x =
[  2.290  -7.646 -16.469  -4.374  -3.223  -0.273 -13.446  -9.443  -3.484
 -20.522   0.324   4.210  13.775 -11.365  -5.686   6.155]
Give the entry just right of -20.522.
Answer: 0.324
The entry just right of -13.446 is -9.443
The entry just left of the smallest entry is -3.484

m =
[[-0.071 -0.065 -0.093 -0.078 -0.065  0.112 -0.161 -0.261 -0.033 -0.081
  -0.020]
 [-0.042 -0.074 -0.106 -0.200 -0.018  0.044 -0.040 -0.111 -0.020 -0.165
  -0.088]
 [-0.098 -0.044 -0.039 -0.083 -0.012 -0.129 -0.071 -0.006  0.047 -0.091
  -0.062]
 [-0.038 -0.080 -0.058 -0.154 -0.010 -0.131  0.014 -0.025 -0.034 -0.117
  -0.013]
 [-0.080 -0.040 -0.049  0.009 -0.030 -0.018  0.055 -0.090 -0.057 -0.055
   0.037]
 [-0.115 -0.133 -0.101  0.042 -0.049 -0.200 -0.045 -0.207 -0.089 -0.033
  -0.078]
 [-0.075 -0.025  0.007 -0.163 -0.037 -0.065 -0.238 -0.050 -0.104 -0.088
  -0.005]
 [-0.070 -0.045 -0.155 -0.045 -0.009 -0.096 -0.130 -0.115 -0.072 -0.019
  -0.167]
 [-0.057 -0.108 -0.041 -0.050 -0.094 -0.151 -0.052 -0.083 -0.104 -0.022
   0.004]
 [-0.063  0.032 -0.037 -0.059 -0.009  0.092  0.035 -0.134 -0.079  0.025
  -0.054]
 [-0.096  0.003  0.081 -0.028 -0.075 -0.091 -0.041 -0.015 -0.059 -0.128
   0.050]
 [ 0.020 -0.034 -0.025 -0.093 -0.075 -0.107 -0.105  0.030 -0.036  0.069
  -0.106]
 [-0.038  0.035 -0.047 -0.004 -0.019  0.190 -0.059 -0.117 -0.057  0.042
  -0.057]]
Give the entry just left of 0.025.
A: -0.079
The centre entry: -0.065
Give the entry just right of the smallest entry.
A: -0.033
The third smallest entry: -0.207
The entry just left of the centre entry -> -0.037
The entry just right of -0.055 is 0.037
Give the 1st entry in reading order.
A: -0.071
The second smallest entry: -0.238
The entry just left of the largest entry: -0.019
The entry just right of 0.032 -> -0.037
The smallest entry is -0.261
The entry just left of -0.105 is -0.107
Give the second largest entry.
A: 0.112
Give the fifth entry in reading order.
A: -0.065
The entry just right of -0.155: -0.045

[-0.064, 0.068, 0.044, 0.000, -0.138, 0.112, 0.026, -0.192, 0.138, -0.128]
Which number is the fourth entry?
Answer: 0.000
The third largest entry -> 0.068
The third entry from the right -> -0.192
Which number is the 2nd entry from the right?
Answer: 0.138
The entry just right of 0.068: 0.044
Which number is the last entry?
Answer: -0.128
Which number is the 1st entry from the left?
Answer: -0.064
The 5th entry -> -0.138

Questions about the table below.
1) Report the entry just left of -0.633.
2) Report the entry just left of the largest entry.
3) Report the maximum.
[[ 2.388 -1.049 -0.761 -1.991 -0.698  1.282  0.253 -1.490 -0.338  0.442
   1.557]
 [-0.291  2.401  0.461 -0.174 -0.447 -1.748 -0.051  1.457  1.022  0.687
  -1.313]
 [-0.374  2.200 -0.193 -0.059 -0.354 -1.485 -0.223  0.898  1.647  0.411
  -0.633]
 [ 0.064  2.181  0.703 -0.153 -0.483  0.138 -1.924  0.906  0.976 -0.842
  -0.948]
 [ 0.595  2.109  0.672  0.232 -0.559  0.167 -0.236  0.426  0.803 -0.217
  -0.367]
 [ 0.188  2.315  0.561 -0.622 -0.170  0.180  0.352  0.389  1.562  0.392
  -0.653]
 [-0.470  2.226  0.352 -0.318 -0.681 -0.995 -0.491  0.054  1.715  0.373
  -0.382]
 [ 0.293  2.306  0.518  0.157 -0.659 -0.285  0.698 -0.160  1.124 -1.155
  -0.187]
 [-0.792  1.757  0.347 -0.203 -0.065  0.095 -0.388  0.144  1.149 -0.129
   0.252]
 [-1.042  2.112 -0.013 -1.107 -0.012 -0.426  0.429 -0.279  0.974  0.289
   0.481]
 [ 0.046  2.737 -0.109  0.525 -0.687 -0.347  0.143  0.301  0.813  0.154
  -0.114]
 [-0.877  2.171 -0.620 -0.434 -1.012 -0.887  0.336  0.392  0.613 -0.844
   1.250]
 [-0.305  1.490 -0.279 -0.448 -0.735 -0.640  1.151  0.102  0.350  0.180
   0.334]
 [-0.076  1.127 -0.229 -0.518 -0.568 -0.419  0.459 -0.049  1.256 -0.040
   0.727]]
1) 0.411
2) 0.046
3) 2.737

Questions about the table below.
1) Report the entry just right of -5.5.
2) Report the largest entry.
3) Report the entry just left of -3.6.
4) Report the entry just right of 14.4.
5) Report the entry just left of -23.8.
6) Report the entry just left of 22.7.
[[ -5.5 -12.4  12.4 -13.1 -15.5  11.7 -41.5   1.7 -26.1  23.0  -7.7  26.5
  -22.2  12.0  -5.9]
 [-30.7   2.3 -12.2  22.6  -8.6   6.8  15.5   2.1  -7.7  -1.1   4.3  30.9
  -19.2   4.0  10.8]
 [ 11.8   4.6  -4.1  -1.3  -5.0 -11.5 -15.6   2.4  -6.8  -6.3 -23.8  -3.6
    8.8  11.5 -21.7]
 [ 13.5  -5.1   2.8  -0.7   2.8 -13.3  15.2 -15.9  15.8 -14.5  -7.5   8.9
   19.3  -2.9   4.2]
 [ 25.5 -33.0  53.2 -50.4  47.5 -25.6  30.3 -25.8   6.6   5.8 -19.4  14.6
   14.4  -8.6  16.1]
 [ -8.6  38.2 -20.2  24.2 -29.4  22.7  -7.0   5.2 -10.4   5.2 -25.0  19.4
  -29.8  17.5 -18.7]
 [ 23.9   2.8  -5.7   5.4  -9.2  29.5 -20.9  -2.3 -16.9  15.2  -8.8   7.4
   -3.3  21.4  15.9]
 [ 49.3 -39.3  13.4 -21.5   7.3   4.6   3.9   5.6   8.4   7.3 -12.9  -5.7
   14.9  13.3  -8.5]
 [  7.3  36.3 -12.6  -2.0 -10.6 -11.1  14.6 -33.4  37.8 -22.8  19.8  -9.8
   26.4  -6.1   3.8]
 [ 20.5 -40.3  25.5  -5.0   4.4  -5.2  22.6 -23.4   7.1  -6.9  -2.2  22.3
  -16.4   2.3 -15.6]
 [-10.0  -1.5  -0.4 -12.5   3.2   7.9   0.4  -2.6  19.4  -1.2  16.0 -27.5
   28.6 -39.7  35.0]
 [-29.6  14.1   8.3   8.7 -28.6  15.6 -15.7  -2.8  18.8 -15.9   8.4   5.9
   30.7 -14.3 -13.0]]
1) -12.4
2) 53.2
3) -23.8
4) -8.6
5) -6.3
6) -29.4

arr =
[[-133  610 -590  198  239  124 -361 -383   -3  383]
 [ 127  273  322  308  389  -33  -84 -276  612  429]
 [ 106  117  139  178 -593  333 -169 -134 -637  -39]
 [-342   13 -653 -573  420   59  -82 -523 -391 -264]
 [ 335  297 -131  600 -360  133  311 -174  -69   11]
 [  28 -579 -200 -289  471  -75 -246   38  -85 -294]
 [-251  397 -220  332  -84  313  572 -463 -502  318]
 [-595 -201  357 -217   53  447  189  368   54 -395]]
Indices start at 0.
The entry just left of 612? -276
The top entry of the column that holds the largest entry: -3
The entry at row 0, column 2? -590
The bottom-left entry is -595
The entry in the top-right corner is 383
The entry just right of -360? 133
The entry in row 0 and column 1 -> 610
The entry at row 0, column 0 -> -133
The entry in the bottom-right corner: -395
The entry in row 2 and column 2: 139
The entry just left of 600? -131
The minimum -> -653
The entry just left of 471: -289
The entry just left of -395 is 54
The entry just right of -595 is -201
The entry directly below 471? -84
The entry just left of 429? 612
The entry at row 1, column 2 -> 322
The entry directly below -361 -> -84
The entry just right of 333 is -169
The entry just left of -637? -134
The entry at row 1, column 1? 273
The entry just left of 332? -220
The entry just right of the largest entry? 429
The entry at row 1, column 0? 127
The entry directly above -573? 178
The entry just left of -463? 572
The entry directly below -169? -82
The entry directly below 335: 28
The entry in row 2 and column 0: 106

Read these off the array that follows. Counting starts at 0.
1) The entry just left of the centre entry?
2) The bottom entry of the column that holds the smallest entry?
3) The entry at row 0, column 0?
4) The entry in row 0 and column 2?
5) The entry in row 2 and column 2?
6) The entry in the top-right corner?
7) The entry in row 0 and column 1?
8) The entry directly above 47?
[[84 84 57 36 75]
 [36 35 54 37 38]
 [21 21  3 82 25]
 [22 22 10 74 29]
 [47 46 34 56 46]]
1) 21
2) 34
3) 84
4) 57
5) 3
6) 75
7) 84
8) 22
